In the data rows, 128 means zero.
The same things were measured in two ways. The second way is not exact.
Here are some of them measured both ways, the first way above the second, with a blank line after each pair.
[93, 116, 112, 146, 112, 134, 159, 129]
[142, 68, 141, 150, 124, 135, 130, 117]

[141, 120, 156, 86, 164, 116, 126, 140]
[118, 164, 124, 94, 74, 117, 130, 148]

[231, 148, 222, 40, 175, 162, 92, 150]
[56, 255, 120, 77, 79, 132, 105, 235]

[164, 146, 159, 140, 99, 142, 69, 152]
[146, 197, 112, 139, 172, 146, 81, 156]

[144, 130, 153, 113, 134, 129, 113, 123]
[120, 156, 118, 114, 125, 117, 120, 152]

[84, 132, 111, 136, 141, 117, 130, 126]
[166, 102, 144, 129, 122, 114, 154, 109]

[143, 132, 128, 115, 157, 122, 132, 142]
[119, 156, 130, 121, 99, 132, 143, 123]

[146, 111, 141, 124, 127, 155, 150, 105]
[81, 115, 131, 141, 125, 115, 123, 153]

[103, 132, 122, 145, 110, 103, 145, 119]
[150, 85, 107, 126, 137, 136, 139, 117]

Here are 12 more, measured the second way only, each followed by its number:
[158, 46, 137, 171, 185, 137, 101, 104] 0
[128, 171, 126, 68, 184, 100, 111, 128] 1
[114, 136, 129, 129, 125, 108, 148, 129] 2
[86, 189, 110, 120, 162, 120, 132, 128] 3
[88, 194, 95, 124, 119, 135, 132, 173] 4
[196, 2, 146, 155, 162, 124, 122, 47] 5
[79, 109, 122, 125, 125, 162, 133, 149] 6
[104, 188, 94, 135, 101, 125, 103, 149] 7
[132, 111, 111, 73, 134, 79, 96, 97] 8
[127, 255, 150, 110, 28, 184, 132, 202] 9
[132, 190, 142, 112, 122, 109, 100, 115] 10
[41, 176, 135, 177, 128, 199, 198, 175] 11
Some of them follow, measured the first way. Which numbered row above is each one? Its number follows it:
[143, 142, 125, 95, 111, 118, 66, 96] 1
[84, 114, 97, 182, 66, 139, 138, 118] 0
[116, 89, 118, 102, 116, 91, 100, 97] 8
Here are 12 more, measured the second way only, each followed by its number:
[88, 177, 113, 107, 113, 141, 148, 145] 0
[255, 0, 187, 242, 255, 157, 149, 0] 1
[139, 121, 154, 128, 134, 91, 139, 108] 2
[118, 151, 97, 130, 78, 123, 147, 130] 3
[118, 182, 125, 134, 37, 104, 122, 140] 4
[116, 129, 141, 122, 137, 139, 116, 123] 5
[177, 73, 135, 131, 128, 101, 119, 113] 6
[210, 20, 132, 144, 164, 107, 81, 101] 7
[137, 164, 107, 129, 86, 156, 144, 152] 8
[121, 89, 130, 131, 103, 116, 107, 107] 9
[70, 118, 165, 144, 113, 146, 181, 119] 10
[81, 225, 116, 92, 131, 114, 139, 155] 11
Some of them follow, measured the first way. Which numbered row above is each one? Its number follows it:
[115, 89, 117, 128, 124, 121, 147, 127] 9
[145, 124, 151, 125, 166, 105, 143, 138] 3
[147, 144, 94, 120, 158, 159, 177, 117] 10
